Named turns come first, each shown by rows before and after it. Which turns, in which order, take the first row of each pair that follows to the second? Write the first one first, as in the answered first pair.
B:
[-25.0  -2.0  -1.5   7.2   4.9  -4.2  16.4  -8.7] -> [ 16.8   7.2  -4.3   8.8  23.0 -12.2   1.0  11.0]
[ 7.3  5.0 17.8  5.6 -1.1  8.6 -3.3 -2.7] -> [  4.0   5.3  16.4   3.0  -4.9   5.1 -12.5  -8.8]
[ 10.2 -17.7  12.2  -9.6  -0.1   1.1  10.3   1.8] -> [  9.5 -13.9   6.6 -10.9  -3.9   1.1 -14.0  -5.5]
[-9.1 -2.7 -7.4 -3.0  9.4 -7.5  6.2 17.5] -> [-10.0  -4.2 -10.9  -5.9   5.6 -12.1  -5.9  16.2]
A:
[-40.8  -0.4  -5.2  -1.1 -17.0   7.0   4.8 -22.8] -> [-19.6  -2.9 -19.7 -24.4  12.4 -17.3  -8.8  23.3]
[ 8.8 -1.2 -2.4 -4.6 11.0 -7.4 19.6 18.3] -> [-11.8  -7.5   4.9   1.6 -18.6   5.9   8.9 -16.9]
[  4.4  29.0 -15.6  31.6 -13.6  -0.8 -17.1 -23.6] -> [ 20.6  32.6 -25.4  18.8   7.9 -16.7 -20.9  12.7]
V:
[  5.8  20.3 -20.9  25.8   4.0  -5.0 -10.2  18.3] -> [10.9 19.3 -7.8 34.5 -6.3  4.9 -8.9 -0.9]
[38.7 23.8  6.4 32.1  7.7  2.3 15.9  6.9] -> [19.2 23.9  8.1 34.1 -0.5 10.3 37.2 -1.7]
[-14.1 -10.8 -10.2  -1.7  -9.8   9.7  -9.4   3.2] -> [-13.4 -11.2 -16.1  -3.8  -6.8   4.8 -14.5   7.7]
Then:
(2 to 3 turns a pair)
[33.3  4.0 14.0 20.2  4.9 -5.0 -0.1  1.9] -> [-39.6   3.0  -2.4  11.5 -11.2  -4.2  -5.9 -16.8] -> B then V
[-29.5  -6.5  -0.4  -7.9   0.5   6.9  11.8   3.8] -> [ 8.5 -7.0 19.9  8.6 -2.2 16.4 12.1 -8.0] -> B then V then V
[ -5.1  -6.8 -20.9 -12.6  -1.0  -5.9 -23.7 -16.6] -> [-11.1  -1.3  -9.5   3.4 -13.9  13.1   5.2 -34.5] -> A then A
[ 8.8  6.8 37.9 29.4 -7.8 11.5 48.6  6.9] -> [  2.7  14.6  17.3  17.8 -28.2  -2.4 -48.2 -26.9] -> V then B then V
[  1.5  -8.8   2.3 -17.9  -7.8   2.6 -49.1  -5.6] -> [-26.9 -13.1   2.6 -19.7 -18.9   6.3 -33.5 -18.1] -> B then B then B
[ 38.8 -19.2  18.4 -19.3   9.7  -6.8  -5.9  -2.1] -> [  9.1 -15.6  20.2  -5.2   8.4   5.7  42.6  -2.6] -> A then V
[ 43.4   1.3  13.0   6.4  12.0 -19.5  -4.1  -3.7] -> [-41.1   0.1  -9.9  -7.9  -4.7 -18.0   2.0 -24.4] -> B then V
[-37.5  -7.2  -5.5  -6.7  -2.8  -7.4  12.3   5.4] -> [ 26.4  -0.8  21.4  19.8 -11.8   8.4   1.9 -15.1] -> B then V then A
[-27.5   1.0 -25.0  -0.2   8.1  -2.7   2.6  19.5] -> [31.5  6.0 -0.6 24.3  7.4  4.1 -1.5 10.0] -> A then B then V
[-10.2  -4.0  -3.9 -12.4 -12.5  -1.3 -28.3 -20.0] -> [-19.6  -1.7 -15.2 -19.8  11.3  -9.0  -2.5  10.1] -> V then A then B
[ -1.6 -19.7   3.7 -34.3 -10.1 -12.9 -35.9 -10.6] -> [ 11.0 -27.5  25.9  -9.5  -3.4   4.0  39.0  -2.5] -> V then B
[-39.3   2.6 -10.9 -15.7  -5.1   8.3   5.5  -6.5] -> [38.8 11.0 11.3 -3.2 11.2  3.8  7.6 13.5] -> B then V
[ 8.2 11.9 -8.9  9.9 10.9 -2.2 21.2 23.2] -> [-28.1   7.2 -13.3   7.0  -1.3   2.3  22.3   5.0] -> B then B
[ 31.4  18.9   1.6  34.5  -8.5  10.3   7.2 -12.1] -> [ -0.7  20.9 -18.0  17.5  15.1  -2.0  25.9  27.4] -> V then V
[ 27.6   1.0  26.9   2.9   9.7  17.0  11.6 -17.2] -> [-28.8  -0.8  -6.0 -21.6  22.1  -2.0   6.9   6.2] -> B then V then V
[ -8.1  13.8 -20.0   8.3  15.3 -14.7  12.7  36.1] -> [ -5.9  19.6 -16.9  17.1 -12.2  -7.5 -35.9  -8.0] -> A then B then B
[-27.8 -20.4  -0.6   0.6 -20.2  -4.6  -1.3 -21.4] -> [ -8.0 -17.9 -10.2  -7.8  11.8 -14.0  26.5  27.3] -> V then B
[-48.3  18.3  -9.1 -16.4 -13.4   1.9 -18.5 -10.1] -> [-16.7  19.0  -4.2 -13.8 -16.4  -4.6 -51.2 -19.4] -> V then V
[  1.1   4.9  25.9  19.9 -10.6   6.2  17.3 -11.0] -> [-14.6  -7.1  18.6  -3.0 -19.9   1.3 -13.8 -20.5] -> A then V
[ -5.0   0.1 -30.2 -13.8   7.5 -17.6 -36.9  27.4] -> [-45.4  -1.2 -24.3  -1.6 -20.4  -3.8 -21.6 -10.4] -> A then A then V
[32.6 11.7  9.2 19.2  0.8  1.0 -2.5  3.1] -> [-32.1   6.1  -6.1   3.7 -15.9   3.5  -2.2 -11.6] -> B then V
[-38.4  10.8 -12.8  -5.3  -7.3  11.2  24.7   5.2] -> [-18.0   8.2  -4.6  -2.2   3.1  11.3  40.7  20.1] -> B then B then B
[36.7 10.3  4.9 15.7 12.0 -3.3 17.7 13.8] -> [-24.2   6.4  -9.7   6.6 -22.6  -2.3 -19.9 -27.9] -> B then V
